The rows of A fall into a few groups, which share some directions, and each row is roughly a mix of its group's hidden directions.
A (95 x 10):
1.09,-0.61,-0.68,0.59,-0.14,0.00,-3.74,4.02,-1.18,-0.13
2.72,1.85,1.90,-0.33,1.85,1.76,-0.78,1.09,-2.08,-2.60
1.48,3.20,2.52,0.89,-1.49,-0.50,1.13,-2.59,-1.73,-0.95
-2.82,0.21,-1.50,-2.84,0.19,1.21,-2.98,1.31,1.73,0.69
-1.15,-3.86,-0.76,-3.04,1.48,2.07,-0.21,-0.15,1.11,-0.34
0.77,2.27,1.51,3.34,-1.65,-0.10,2.47,-2.00,-1.37,0.21
0.06,0.51,-0.41,-1.56,-1.30,0.17,3.79,-3.69,-0.09,-1.14
-0.16,-0.14,0.83,2.02,1.24,0.49,-3.52,3.81,-0.41,0.54
0.95,3.10,0.63,1.99,-2.36,-3.13,0.45,-1.49,-0.98,-0.58
-0.39,-3.56,0.11,-2.64,1.62,2.72,-1.51,1.25,0.49,-0.14
1.22,-0.48,-0.85,0.01,-0.16,0.23,-3.61,4.02,-1.30,-0.75
-1.06,3.50,-1.34,2.95,1.66,1.10,1.84,-1.06,-1.16,0.48
-0.85,-3.45,-0.58,-2.49,2.02,2.78,-0.64,1.15,1.05,0.42
0.97,2.83,1.08,3.71,-1.51,-0.09,2.15,-0.52,-1.50,-0.82
0.98,2.07,-0.90,-1.74,0.07,0.52,3.44,-3.21,-1.05,-1.18
-1.52,-1.76,0.32,-1.48,1.09,2.55,0.17,-2.78,0.35,3.27
-1.69,0.36,1.09,1.26,0.96,-0.46,3.28,-3.47,1.56,1.34
-1.73,-2.89,-1.72,-2.67,1.27,0.64,-1.60,0.38,1.80,2.13
-0.76,-2.54,-2.64,0.34,2.01,1.10,-0.53,3.69,0.78,-0.27
-0.17,-4.09,0.64,-2.82,-0.99,-0.60,-1.03,1.14,2.26,-0.08
-1.80,-3.51,-1.32,-2.56,1.74,2.22,-0.67,-0.50,1.00,-0.67
-1.78,-2.18,-1.05,0.73,-1.53,-0.05,1.72,2.04,3.41,1.81
0.38,-2.05,-0.66,-4.25,2.21,0.27,-2.40,0.40,0.44,-0.21
-0.92,-2.17,-0.32,-1.04,2.56,3.19,-0.88,2.56,1.24,1.26
-1.47,-2.55,-0.66,-3.32,1.14,0.78,-1.38,-1.47,1.34,2.47
-0.72,-1.60,-0.11,-4.00,2.03,2.02,-1.95,-1.12,0.34,1.23
0.77,-0.15,0.17,1.21,0.38,0.36,-3.76,4.03,-1.02,0.37
0.82,-0.68,-0.44,1.04,0.04,0.22,-3.95,3.89,-0.84,0.04
1.21,-0.40,-0.87,0.41,-0.30,0.20,-3.76,3.83,-1.36,-0.75
-1.45,-0.75,0.56,-0.03,-0.35,-0.43,3.41,-3.92,1.79,0.71
2.32,2.45,1.46,1.95,-0.69,-1.19,0.86,1.03,-1.63,-3.20
1.21,-0.43,-1.00,-0.05,-0.27,0.12,-3.52,4.00,-1.44,-0.87
-1.13,0.31,0.43,-0.26,0.16,-0.39,3.74,-4.01,1.32,0.54
-0.66,0.95,0.39,-0.01,0.33,-0.13,3.89,-4.04,0.69,0.62
2.58,1.68,2.15,-0.57,1.97,2.04,-1.12,1.16,-1.78,-2.39
0.00,-1.77,-1.52,-3.36,1.66,-0.55,-2.53,2.28,0.89,-1.31
2.36,2.13,0.38,1.48,-1.21,-2.76,0.39,1.27,-1.07,-3.09
1.88,3.07,1.10,1.57,-1.82,-3.45,-1.33,0.20,-0.46,0.22
-2.84,-2.00,-1.31,0.77,-1.41,-0.19,2.41,0.38,3.29,0.86
2.63,3.07,1.81,0.43,0.32,-0.85,-1.76,-0.55,-3.04,-0.79
-2.16,-1.57,-3.12,0.69,-1.52,-2.48,0.00,1.69,2.11,0.93
-2.59,-2.37,-1.17,-1.58,2.79,2.55,1.02,-0.34,1.53,0.20
-0.54,2.30,0.83,4.04,-2.22,0.03,2.37,-0.69,-0.56,0.15
1.63,1.26,-0.79,-1.71,-2.26,0.91,-1.68,1.35,-2.24,-3.25
0.91,2.82,0.50,1.72,-2.44,-3.06,1.01,-1.96,-1.12,-0.75
-0.79,0.77,1.64,3.76,1.31,-0.92,-1.82,2.00,-0.17,2.45
0.51,2.37,2.85,-1.20,-1.64,-0.72,0.23,-3.81,-0.88,-0.01
2.65,3.20,2.29,0.27,-0.53,-1.86,-1.12,-0.78,-2.36,-0.33
1.07,1.36,-1.10,-2.74,-0.79,0.18,3.26,-2.83,-0.88,-1.49
-0.53,-0.88,0.03,1.47,-3.53,-3.36,0.88,0.91,2.31,-0.21
-2.19,-1.90,-1.49,-3.55,0.48,0.31,-1.85,-0.85,1.57,1.95
3.15,-0.33,2.31,-1.47,-1.85,-1.78,-2.51,0.54,-1.52,-0.96
1.62,0.87,-0.87,-0.42,0.31,0.44,-3.14,3.78,-2.02,-1.07
-1.36,-1.92,-0.78,0.45,-2.91,-2.85,0.94,0.50,3.14,0.09
-3.25,-1.11,-2.20,0.56,1.36,1.90,2.61,-0.48,1.97,0.77
-1.19,-1.01,-1.31,-0.79,2.58,4.24,1.75,-0.66,-0.92,0.45
-1.50,-0.89,0.49,-0.38,-0.29,-0.71,3.36,-3.71,2.02,0.90
-0.92,0.94,0.54,-4.42,0.95,1.50,-2.93,-0.77,0.09,-0.34
0.79,3.79,0.53,3.22,-1.48,-1.83,1.34,0.11,-0.62,0.81
0.54,-1.81,-0.09,-0.12,-0.85,-0.09,-3.62,4.05,-0.33,0.09
1.98,1.88,0.80,2.34,-1.93,-3.09,1.01,0.80,-0.54,-2.27
-2.62,-1.88,-2.45,0.46,-1.77,-1.98,0.69,-0.46,2.07,2.30
0.69,-0.62,-0.23,0.91,0.27,0.09,-3.91,4.03,-0.73,0.31
-2.66,-2.72,-2.40,-1.50,0.29,-0.19,-1.25,1.47,2.29,1.57
-2.96,-1.97,-2.18,-0.99,-0.62,-0.01,-0.10,-1.27,1.82,3.20
2.16,2.87,-1.38,-2.36,0.19,0.65,1.77,-0.89,-2.41,-1.85
1.61,1.03,-0.66,-0.03,0.44,0.50,-3.09,3.86,-2.08,-0.79
1.00,-1.16,-0.82,-0.83,-0.11,0.20,-3.51,4.12,-0.75,-0.59
-1.43,0.32,0.90,0.47,0.29,-0.46,3.57,-3.86,1.44,0.85
-1.27,-2.18,-1.04,-1.66,2.50,4.04,0.61,-0.53,-0.66,-0.29
1.11,0.91,0.99,0.61,-3.20,-4.34,-0.74,-0.11,0.84,-0.37
-1.06,0.16,-0.87,2.25,-3.04,-3.28,1.43,0.31,2.21,0.05
1.62,0.87,-0.82,-0.41,0.20,0.30,-3.23,3.77,-1.97,-1.02
0.99,1.34,-0.81,-3.47,-1.54,-0.08,2.11,-2.86,-0.34,-1.83
-1.76,2.73,-1.53,2.79,1.57,1.62,2.56,-1.01,-0.59,0.57
-1.33,-2.32,-0.08,-3.08,0.61,0.51,-0.64,-2.78,1.03,2.73
1.69,-1.27,1.99,-1.71,-2.42,-3.46,-1.83,0.34,0.79,-0.82
2.60,3.69,1.89,0.87,-0.44,-1.48,-0.27,-0.79,-2.48,0.12
1.64,1.18,-1.02,-0.51,0.48,0.37,-2.89,3.69,-2.18,-1.23
2.85,-0.48,2.27,-1.60,-1.98,-2.00,-2.59,0.25,-1.37,-1.15
-1.28,-3.18,0.31,-0.48,-3.57,-1.47,1.02,0.29,2.35,-0.56
-1.22,-3.40,-2.06,-2.12,2.03,0.99,-1.29,1.42,1.30,1.31
1.71,1.42,1.37,1.73,-3.24,-3.09,-1.28,1.52,0.27,0.27
0.84,-0.49,-0.23,0.08,0.11,0.92,-3.92,3.89,-0.85,-0.89
0.18,-3.69,-0.02,-2.69,1.33,2.35,-1.84,1.49,0.14,-0.42
-1.63,-0.68,0.77,0.44,-0.26,-0.33,3.25,-3.89,1.88,0.79
0.92,2.35,1.47,4.02,-1.51,-0.06,2.27,-0.45,-1.15,-0.47
1.20,-0.15,-0.61,0.57,-0.36,0.23,-3.58,4.00,-1.57,-0.58
-1.44,-1.98,-0.08,-0.68,2.20,3.91,-0.35,-0.31,0.43,2.64
-2.85,-2.54,-2.28,-0.56,-1.07,-1.34,0.33,-0.63,2.13,2.43
-2.09,-0.71,1.39,1.61,0.65,-0.12,2.29,-3.34,2.33,1.51
1.83,1.95,1.27,0.91,-2.19,-4.22,-1.28,0.24,0.23,-0.15
2.31,1.39,-2.16,-2.73,-0.25,0.21,-1.28,1.74,-2.17,-2.26
-1.04,-2.67,1.00,2.13,-1.41,-0.63,-3.05,2.44,1.11,1.14
-1.79,-3.62,-0.82,-1.28,1.56,1.58,-0.98,1.99,2.35,0.11

Here is one row from each group, named. Which group is each of the other rows in?
-1.96,-3.16,-1.41,-2.71,0.79,0.14,-1.09,-0.54,1.84,2.30
<110>
-2.14,-0.67,2.12,3.14,0.91,-0.84,0.67,-1.12,1.90,2.77
<31>
-0.43,-3.95,0.35,-2.32,-1.52,-0.74,-1.10,1.36,2.59,0.14
<46>

-1.93,-1.83,-2.08,0.78,-0.41,1.25,2.35,1.52,2.77,2.16
<46>
-0.75,-0.35,1.73,-0.69,0.65,2.76,0.81,-3.71,-0.57,2.66
<110>
-1.59,-3.61,-2.30,-1.94,1.61,0.45,-0.89,1.04,1.53,1.54
<110>
-1.17,0.20,-0.84,2.14,-2.80,-3.24,1.55,0.38,2.51,0.32
<46>
0.27,0.97,1.42,-4.13,1.39,1.61,-2.72,-0.38,-0.45,-1.28
<110>
-0.65,-3.77,0.22,-2.64,1.42,2.54,-1.26,1.25,0.80,-0.19
<46>
-0.73,-0.69,-0.08,-2.19,-0.27,1.14,3.27,-3.59,1.34,-1.20
<31>
-1.21,-1.19,-1.43,2.98,-2.25,-2.74,1.70,0.88,1.69,1.04
<110>
-0.92,-1.35,-0.12,0.10,2.47,4.43,-0.26,0.17,-0.04,2.33
<110>
